Each row is where one point has got to under a steady rotation. How many steps took it there?
The counts run from 0 to 271.
[ 92 122 107 104 166 114 111  85  95 104  95 147 120 139 155 138 166  86
 113 147 155 141  96 116 127 103 124 106 163 111 108 122 160 100 186 109
  90 104  95 133 113 153]  4
[135 116  94 138 173  85 187 118 136 125 108 124 124 155 141 122 146  92
 139 111 105 171 129 145  95 160  88 123 122 121 133 154 197 138 117 123
  86 100  98 144  90 102]  23
[181 140  85 142  99  84 146 147 169 122 125 159  82 127 152 178 135 119
 126  89 135 115 142 143 115 142  84  95 114 145 132 162 181 145 125 130
 142 111 130 124 122  86]  221
[173 146 103 147  81 114 137 145  89 103 193 135 116 117 143  98 143 166
  91 107  97 135 117 135 178 142 112 153 131 129 132 140 155 177 114 147
 139 150 130 155 150 104]  237
[131 124 135 112 157 139  87  99 108 106 129  98 147 112 109 132 140 148
 134 161 133  88 119 130 151 110  93 109 164 109  72 152  79 118 128 114
  90 176 160 122 170 128]  135
[ 88 153  81 155 145 151 125  87 126  84  74 112 123 172 143 145 150  98
 112 124 128 151 106 139 171 101 127 103 134 136 117 170 130  87 165 105
 115 138 106  94  81 136]  165
[107 104  95 142 146  96 166 153 155 123  99 133 129 136 178 158 157 108
 130  89 101 182 120 133  86 174 119 117 159 117 125 152 123  84 129 114
 107 168  93 137 108 126]  205
[133 169 146 111  85 114 115 149  91  73 159 164 138 115 151 155 159 188
 113 119 119 168 126 115 118 170 132 136 152 134  92 144 105 141 125 115
 121 167 109 164 154 117]  56
[164 128 130 109 141  83 136 158 123 104 148 151 128 144 120 153 169  93
 114 117 112 142 105 111  94 123  42 112 116 127 152  69 174 172 131 113
 130 145 130 137 114 110]  64
[110 106 103 134 130 121 137 117 140 113  71  77 129 139 125 135 147 136
 126 116  94 159 101 167 168 115 119  94 111 158  91 146  95  70 124 126
  78 165 145  86 145 107]  140
[116 141 100  96 126  78 120  82 126 138 150 103 140 175  85 113 151 136
 117 145  95  84 109 139 173 116 104 126 167 158 122 144  53 134 103 149
 146 138 121 125 119 145]  112
[157 116  97 103 130  91 128 128 108 142 182 134 127 139 120 126 147 112
 109 133 132 107  95 117 120 113  49 122 114 111 160  77 162 189 146 115
 145 166 138 146 111 139]  250
[128 171 138  96  83  55 120 133 127  79 146 171 117 141 151 167 172 150
  89 101 125 149 127 106 132 143 117 128 169 165  94 129 113 131 135 135
 127 117  90 140 150 113]  58
[ 90 152  88 156 135 158 116 102 133  91  74 112 124 135 152 152 134 119
 122 125 142 157 112 142 146 125 126 111 129 110 111 183 121  76 159  92
 108 157 118 101  79 149]  164
[164 123  80  92 141 104 146  95 116 118 101 129  97 150 113 115 118 100
 113 142 115  74 122 136 161 117 100  77 114 114 116 182 117  94  89 135
 123  77 143 115 141 114]  154
[156 134 103 133 127  98 114 142 109 126 125 152 101 124 132 163 165 157
 152 106  74 131 104 191 163 113 146  81 131 185 135 120  90 136 116 141
 130 189 121 138 151 109]  74
[ 96 102 107 114 115  95 116 116 164 156  82  96 118 117 125 151 150 150
 151 171 116 115 121 157 134 148 112 104 155 141  76 173  81  88 127 151
  74 136 137  90 145 122]  138
[134 176 144 101  98  86 114 131 105  64 153 166 135 136 150 159 165 164
  96  96 116 162 128 105 134 142 129 132 161 151  88 139 105 136 128 111
 125 152  95 157 163 110]  57
[139 143  85 117 126 121 153 133 100  80  91 111 137 142 159 134 136  95
  67 115 101 138 100  91 130 142  84 141  98  98 115 123 185 116 137 137
 114 147 130 109 129  94]  183
[101 101 161 106 143  82 125 116 140 117 189 128 139 149 109 107 180 131
 108 101 162 159 130 137 136 126  77 114 183 141 105 100  92 137 144  80
  95 129 130 142 113 150]  268
[123 106  94 146 166 103 165 140 126 107 109 124 129 150 174 141 155 100
 100  64  84 179 112 146 111 147 125 108 141 134 142 139 121  95 123 108
 110 170  99 133 103 123]  206
[148  98  97 144 169  76 167 141 101 123 133 138  91 147 146 111 165  78
 101 103  84 159  81 135 118 140  96 121 143 122 157 130 169 130 129 141
 117 122  91 148 103 112]  208
[133 160  91 103 110 132 114 112  80 101 132 186 101 125 163 140 127 161
 150 134 131 145 126 155 105 164 165  98 142 104 118 188 126 123 118 109
 133 121  94 175 113 154]  31
[166 148 119 113 142 100  93 107 105 123 172 195  98 107 182 121 154 133
 125  97 148 124 130 137 109 145 158  93 174 122 114 178 135 146 149 135
 122  85 108 152 157 142]  215
[124 166 126 137 125 121 119 116 147  88 155 154 155 149 170 173 168 102
 118 120 159 112 167 138  95 151  96 152 147 127 103 135 197 183 155 127
 118 139 109 119  98 129]  41
[177 135 124 137 155 136 106 132  54  92 181 169 100  99 158  99 149 130
 105 112 119 151  91 132 118 141 123 109 153  79 126 163 144 143 129 113
 125 131 117 173 139 137]  213
[ 97  97 118  96 123 138 135 131  98 100  97 143 162 104 176 131 141 115
 108 152 139 148 112 126  87 158 112 130 113  80  85 109 189 101 157 122
  78 151 144 120 128 142]  1
[139 147 112 101  91 103 129 114 100 111 136  75 137 123  92  88 147 156
  97 142  86 120  97 129 172 124  82 133  84 133 102 116 123 136 104 166
 110 150 160 103 161 104]  117
[103 148  84 139 160  90 139 115 119 106 122 147 123 188 134 166 172  93
 124 133 107 127 105 135 134 131 117 145 171 156 153 131 136 144 145 145
 150 154  71 156  73 150]  46
[122 125 140 152 168  93 120 122 148  86 128 128 138 135 177 161 172 107
  94  97 131 138 143 108 114 148 100 139 202 129  83 162 133 128 149 120
  91 140 110 133 153 101]  202
[148 120  87  84 153 130 141  96  97  94 107 134 106 158 113 109 122 111
 109 124 114  92 127 145 168 112 131  68 119 125 122 180  91  79  89 112
 118  93 130 120 135 127]  153
[131 121  70 104 140 119 115 109 107 134 112 187 100 159 164 157 146 101
 123 177 123 129  95 101 118 127 148  93 188 130 148 150 121 123 176 138
 136 105  83 136 125 139]  191
[110 155 112 105 134 111 116  87 121 122 161 100 156 166  83 114 139 143
 119 126 107  97 121 139 174 113 106 118 161 143 121 144  46 131 111 107
 142 169 131 135 107 154]  111
[104 126 172 116 114  88 120 135 160 114 188 146 130 137 128 128 190 122
 122  94 138 150 144 161 125 154  84 117 182 156 101 129 105 137 142 125
 107  98 110 110  89 146]  83
[ 92 123 111  73  89 100 114 114 153 138 121 134 120 159 105 130 160 121
 112 167 148 146  99 104 138 120  87  93 139 145 137 105  99  92 176 115
 114  91 134  83 102 148]  125
[138 121  52 144 126 179 155 108 149 147 107 121 136 178 128 118 122 103
 145 172 109 157 122 138 131 144 126  97 121 123 168 179 151 129 152 121
 121 118 108 103  78 109]  168
[159  99 101 129 156 152 132 138  78 132 170 168 135 116 189  81 149 105
 118 101  90 159 111 166  98 166 151 101 120 106 150 125 169 145 139 138
 108 139 117 139 120 137]  211
[150  88 114  81 145 168 108 101 133 158 153 131 167 138 122 116 134 115
 143 191 119  75 146 151 115 130 105  79 126 116 116 118 115 154 142 135
  93 136 179  95 155 118]  132
[158 171  81 114 117 112 129 107  84  72 118 185  88 141 147 154 137 137
 112 105 125 122 132 144 161 122 160  97 131 145 125 167 132 116 111 118
 145 114  90 163 136 120]  33
[107 115 144 108 114  97 142 149 148 126 166 140 128 144 107 135 162 141
 145  86 123 172 134 173 104 156  97  92 148 144 133 130  76 103 110  97
 124 145 120 133  71 161]  85
[149 141 105 110 100  96 100 125 113 131 155 201  87  96 181 141 142 149
 130 112 144 117 126 152 109 169 154  89 166 126 111 182 120 125 137 142
 132 101 110 149 141 151]  216
[178 162  72 119  94  94 148 122 130 110 111 175  90 138 135 177 130 142
 139 137 129 120 141 134 124 144 115  96 116 143 126 176 177 151 110 138
 132  92 102 151 133  97]  35
[161 187 145 112 141  92  73  86  95 119 188 128 125  86 112 110 150 163
 142 106 132 104 116 164 138 104  87 104 118 123  99 142 133 171 127 138
 116 129 153 131 140 159]  94
